One vector is turned by the same rotation once a step. Each row is the vector after some number of steps, and that number follows the row.
The counts run from 0 to 211.
[163 137 158 151 160 151  98 103 141 157 134 105 129 168 172 129 110 135
 190 115 163 139 127 134  82 105 139 137 111 119  98 124 113 113  65 104
 125  92 148 162 122 155  95 133 136 159 128 150 135 165 121 127 140 143
 104 117 114 132 140  91 163 125  62 111 141 111 105 140 107 158 109 137
  58 137 102 141 133 112 156 184 116 103 159]
119
[159 109 136 134 138 146  60 124 124 164 133 107 106 183 172 130 116 117
 175 135 148 164 138 140 123 105 140 133 102 114  93 117 113 126  91 122
 112 116 160 150 115 158  85 170 145 164 145 157 113 143 105 108 152 155
 101 102 130 114 121  79 174 124  58 124 124 101  92 142 131 134 129 137
  61 137 130 150 135 129 150 167 141 108 144]
30
[155 136 144 152 140 126 124 119 146 166 112 109 134 181 143 129 107 134
 160  88 136 132 118 138  91 109 112 111 115 110 114 133 107 117  85 121
 140  83 137 177 112 156  87 139 158 150 143 159 136 141 119 117 152 165
  92  92 109 101  98  70 191 149  69 104 150 110  97 149 116 119 125 138
  59 125 117 145 145 141 139 176  98 139 145]
179
[163 120 147 148 131 124 108 128 139 154 115 101 118 186 147 139 112 131
 156  94 121 146 144 148  97 108 124 118 121 119 107 138 108 126  90 130
 129  94 146 168 130 161 102 158 152 156 144 160 137 133 124 130 156 163
 111  71 104  99 106  87 210 135  62 117 139 127 105 159 127 135 155 154
  49 127 111 151 132 125 129 177  96 140 148]
108
[166 124 141 147 126 140  93 128 141 153 129 115 108 192 141 133 112 109
 152 116 137 165 125 142 116 101 134 118 133 109 118 123 103 126  94 129
 126 102 142 162 108 176  75 144 143 170 136 169 131 142 109 120 159 172
 112  97 112 102  96  68 187 132  72 115 140 114  99 151 139 122 126 150
  63 129 122 171 153 125 144 189 106 148 120]
38
[177 132 174 145 162 146  83 125 137 157 108 100 120 189 166 126 103 140
 171 122 133 162 123 131  96 101 125 142 113 111  93 133 129 105  98 106
 123 112 150 168 121 157  88 144 161 138 141 155 135 156 115 123 136 168
 101 115 109 124 101  74 162 112  71 115 127 101 109 166 108 133 122 108
  60 125 127 148 121 125 138 161 106 109 139]
188
[151 115 139 159 154 147  85 106 136 175 134  88 101 163 183 114 116 125
 170 111 153 145 134 128 114 112 126 126  85 112  92 112 113 127  73 120
 131  93 141 164 108 140  87 150 146 149 139 138 130 131 114 112 152 138
  72 113 120  98 118  80 187 135  64 126 133 100  87 135 115 142 113 123
  71 127 117 148 136 130 154 161 123 105 156]
25
[147 129 135 149 137 129 116 114 146 169 121 104 155 166 155 136 120 132
 186 109 159 143 123 138  98 116 118 127 113 123 109 129 103 132  66 108
 119  76 132 169 114 150  88 134 153 154 158 162 137 157 134 121 159 144
 111 101 112 106 127  87 183 136  61 104 154 111  83 139 113 121 116 152
  56 134 112 126 140 124 152 178 115 134 138]
44
[146 128 133 148 165 152  71 126 110 165 133 113 114 178 171 125  98 119
 181 142 158 146 132 146  97 113 165 143 113 109 107 119 120 137  77 111
 125 107 151 156 116 158  97 142 146 156 134 159 123 155 102 123 157 159
  94 103 121 116 142  80 169 132  67 121 122 113  90 142 115 159 127 158
  64 131 109 155 130 119 166 167 140 106 160]
97
[150 119 140 147 153 143 103 111 150 169 107 108 139 170 172 132 122 145
 189 118 155 135 124 141  87 111 111 141  97 125  82 125 117 120  66  98
 120  94 143 165 116 147  79 150 153 149 152 157 136 163 136 120 141 141
 104 114 125 124 124  83 175 134  59 108 132  94  85 149 105 130 116 131
  48 129 126 125 127 126 147 169 117 115 139]
48
[173 140 164 152 158 151  93 100 157 153 127  95 103 174 177 121 104 121
 167 105 150 149 137 127 106  96 121 129 111 118 103 115 110  93  79 127
 133 107 161 171 102 154  95 140 130 151 137 133 135 143 119 118 138 145
  85 111 101 133 114  82 164 116  61 122 137 113 106 159 120 153 106 115
  62 131 115 169 121 120 138 174 108 101 159]
122
[174 149 163 155 154 131  82 125 127 162 122  98 126 171 179 132 113 122
 191 126 143 180 120 126 105 100 123 139 133 126 104 137 128 114  98 112
 131 101 150 144 123 146 105 145 142 141 133 143 141 183 118 124 153 162
 107 114  97 131 131  65 154 120  58 114 140 111 103 155 106 155 122 122
  75 125 120 165 114 131 141 172 103 104 161]
54
[171 132 171 149 127 141  85 132 146 153 111  89 129 197 154 129 116 128
 168 108 137 163 135 139 119 102 121 125 111 110  91 133  95 108  91 126
 123 117 150 169 123 175  94 160 142 164 134 153 121 150 123 124 138 164
 105  97 119 115 116  94 180 107  64 119 136 115 133 161 124 117 132 132
  48 129 114 151 122 117 119 169 104 116 143]
11
[149 135 132 145 144 127  98 134 127 162 151 104 126 158 160 148 116 103
 180 117 150 158 115 148 108 107 119 138 130 132 115 120 123 131  88 121
 137  90 154 159 108 151 100 132 129 153 148 148 141 133 119 104 175 144
  96  75  91 115 144  69 191 144  65 112 152 118  80 148 110 146 116 150
  84 125 102 167 131 129 143 180 112 116 157]
62
[158 126 122 130 125 120 102 131 144 154 133 114 117 178 152 138 116 111
 172 121 157 148 140 153 115 106 144 145 132 136 121 134 112 128  78 121
 105 109 162 154 117 177  92 157 135 162 156 163 132 151 111 111 158 145
 132  71  89 107 133  89 188 130  52 118 144 134  84 148 128 126 137 152
  58 128 111 166 131 119 137 177 109 130 142]
106
[147 116 131 157 169 140  76 138 109 178 133  92 119 167 184 120 115 131
 185 123 151 154 121 135  91 116 146 154 104 112  99 132 126 133  79 106
 133  97 137 157 129 147 100 147 150 139 124 166 139 157 111 132 160 138
  96  92 113 105 141  85 177 133  66 117 133 106  93 145  99 151 133 149
  66 134 108 142 129 124 156 156 120 105 166]
93
[148 122 136 135 144 130 102 128 134 169 138 112  93 168 158 138 129 106
 162 112 134 143 115 149 115 114 124 140  96 135 117 119 136 131  79 131
 125  98 151 171 101 164  83 145 143 154 156 154 143 124 108  91 160 151
  96  74  94  99 108  63 197 142  72 118 149  92  87 155 112 127 123 131
  76 125 121 159 143 136 144 166 114 122 136]
65
[150 133 146 157 147 150 111 120 132 166 125  97 134 173 176 124 116 140
 182 101 154 138 120 136  80 115 132 146 128 117 104 138 122 116  57 100
 110  80 132 169 119 158 101 132 149 149 125 167 131 176 125 135 143 136
 116 119 100 113 130  90 175 132  64 102 143 112  98 135 100 135 128 147
  57 133 101 133 143 124 157 177 113 130 148]
115
[158 120 148 149 155 146 116 131 145 161 115 105 110 177 175 127 127 128
 177 106 148 129 120 135  79 106 129 147 122 116 111 134 116 109  58 105
 105  96 129 174 113 170  90 139 147 145 136 163 133 170 118 121 138 134
 111 117  97 106 114  91 173 134  64 109 139 111  90 135 101 120 123 133
  58 135 113 140 153 125 149 170 101 143 136]
114
[148 126 137 155 142 141  92 141 120 171 154  82 118 158 174 142 128 110
 190 106 139 158 110 139 100 111 134 145 134 129 115 129 133 129  73 118
 122  93 141 153 115 157 119 144 136 153 122 155 132 153 103 115 177 136
 105  86  92  94 125  72 195 137  67 117 152 110  93 128 112 143 140 167
  78 132 112 166 143 128 150 175 107 130 145]
133
[148 129 138 142 143 115  79 114 124 178 152  76 117 162 180 121 104 114
 185 129 150 165 133 134 122 104 147 148 102 121 104 126 131 131  76 105
 117  95 156 145 120 148  90 158 147 149 138 145 129 152  98 109 156 150
 107 101 110 111 122  71 164 127  55 124 149 114  91 139 129 137 137 132
  71 125 124 147 118 125 172 152 125 101 157]
27
[157 123 154 132 146 120 101 130 117 175 127 101 113 172 155 134 118 128
 171 106 124 156 119 148 118 118 129 132  94 117 102 136 138 133  91 115
 120  97 148 170 118 155  89 157 162 143 138 160 130 137  95 114 145 161
 100  79 108  98 104  56 194 139  60 114 157  95 107 153 124 121 150 125
  67 126 124 144 135 142 157 161 108 118 152]
68
[155 118 161 135 149 125 102 135 126 173 120 106  97 175 163 141 112 132
 175 113 134 144 118 148 110 117 120 121  99 130 106 136 132 128  77 119
 113 109 152 175 111 163  97 162 160 144 139 151 123 135  95  99 145 152
  86  97 101 100  99  67 190 136  65 116 154  90  95 138 110 122 139 127
  70 134 128 141 146 151 147 160 113 126 140]
69
[161 129 142 155 129 135  85 138 130 162 133 107 127 193 141 132  96 120
 164 106 131 165 129 146 110  96 133 103 141 107 108 142 102 129 103 128
 137  97 143 153 119 162  99 155 141 173 124 161 129 145 114 133 169 176
 103  85 121 102 109  66 186 124  64 106 138 118 109 148 134 139 146 156
  64 127 114 166 145 133 140 193 108 137 144]
37
[159 134 149 150 160 164  81 130 132 150 134 118 132 179 177 139 112 115
 182 131 157 154 117 142 100 107 134 142 130 117 108 117 112 121  94 123
 148 107 153 158 115 155 101 132 130 153 143 148 140 147 123 118 159 143
  93  93 104 131 153  71 177 132  67 111 135 109 104 161  95 148  95 141
  72 134 102 173 129 120 126 185 118 105 150]
194
[160 115 128 145 132 128 113 139 139 159 121 104 114 184 159 134 126 118
 171 110 148 134 133 139  92 102 123 152 134 131 114 136 116 120  67 117
  99  99 140 170 116 179  96 154 143 156 149 173 136 164 119 117 146 137
 125  91  92  97 115  91 189 137  68 113 143 121  81 143 107 111 136 148
  50 135 117 147 142 118 139 177 103 145 128]
110
[161 118 140 150 150 134  97 136 141 166 125  93 115 172 166 120 128 116
 160 117 143 158 126 120 105 116 121 158 103 107 112 114 116 118  80 125
 128 106 142 184 120 172  78 138 144 146 160 160 156 140 127 111 149 149
  93  73  93 102 109  87 180 126  75 119 147 112  94 164 102 105 115 118
  69 117 114 151 125 112 132 154  95 117 142]
87
[161 149 154 139 142 126 103 132 138 146 124 113 143 186 157 133  92 121
 177 131 171 166 116 126 115 109 140 135 139 118 115 140 107 124  70 114
 119 109 155 167 121 181 100 127 128 156 143 155 132 168 103 118 154 170
 111  97  91 123 137  71 163 116  59 109 162 130 114 156 104 124 110 137
  67 122  98 167 132 127 135 180  97 114 152]
80
[144 123 158 129 150 129  90 139 111 172 115 107 138 182 156 146 108 132
 190 127 145 148 113 154 106 118 143 139 104 124  93 141 131 137  76 104
 106  99 143 160 127 161  94 153 161 146 134 171 118 148  99 113 147 149
 112  92 119 112 125  79 184 128  65 112 149  90 111 142 110 132 145 147
  61 129 117 126 133 139 159 163 124 119 152]
71
[145 114 126 149 159 140  75 113 125 175 145  89 117 162 182 111 121 125
 183 127 149 150 137 138 116 114 144 142  87 112  96 109 119 130  74 113
 118  94 145 155 109 149  80 151 141 156 144 151 132 142 111 116 154 141
  91  98 128 110 130  83 176 128  59 115 136 100  83 139 121 138 117 141
  66 131 124 136 133 122 163 165 134  92 149]
26
[167 128 149 139 153 132 100 111 146 162 109 102 123 181 160 134 121 139
 173 106 136 140 128 138  94 110 126 141  95 120  98 127 117 115  80 116
 118  94 145 174 116 163  70 135 160 151 150 166 138 148 123 119 132 155
 105 105 115 114  91  82 168 124  70 113 144  94  95 157 113 118 126 116
  52 124 129 133 133 121 147 161 110 121 137]
184
[150 137 134 123 133 116  90 117 129 163 135 116 119 173 148 131  92 107
 174 133 161 160 137 148 117 106 160 135 128 120 118 132 114 133  83 123
 122 104 165 149 109 165  89 150 129 168 144 153 125 150  93 119 164 163
 116  77  99 119 143  78 168 129  49 122 144 132  99 151 128 149 135 146
  69 125 108 170 131 120 153 176 126 116 156]
102
[139 119 144 138 147 147  96 131 126 169 147 104  90 172 170 132 123 103
 164 109 144 134 113 151 108 113 140 138 111 125 113 120 131 126  64 121
 111  96 135 174 100 161  90 138 140 166 130 164 130 137  97 105 154 145
  98 101 108  97 107  72 182 135  68 117 155  95 101 127 117 125 123 144
  67 133 118 151 155 129 159 176 117 138 134]
136
[154 123 131 157 149 126  95 141 122 179 123  77 140 163 173 123 124 132
 181 111 146 163 122 132 104 120 127 149 111 112 106 130 124 124  82 118
 132  92 142 169 135 150 104 135 154 136 132 157 153 155 127 125 156 144
  95  85  97 103 138  82 195 137  63 113 139 115  93 146 104 133 134 143
  75 124  93 145 117 119 141 153  99 111 160]
89
[158 133 170 143 150 132  89 132 116 161 112 114 111 206 151 130  91 136
 163 115 138 149 124 149 106 114 148 118 108 106  94 146 116 124  88 116
 114 121 148 172 115 164  99 155 160 150 125 171 110 141  90 125 145 170
  97 105 123 103 102  70 171 120  62 116 136  98 124 148 118 129 142 132
  54 132 114 142 148 132 147 163 119 125 144]
210
[158 140 135 140 128 121  84 138 116 155 139 119 125 180 142 141 107 105
 171 129 136 173 117 148 112  93 142 129 150 120 116 134 122 138  97 111
 126 102 148 142 123 168  93 143 138 167 138 174 128 160 105 120 167 174
 122  93 108 110 126  64 177 133  62 114 142 114 101 148 129 134 134 157
  64 127 114 174 137 135 149 193 110 135 137]
173
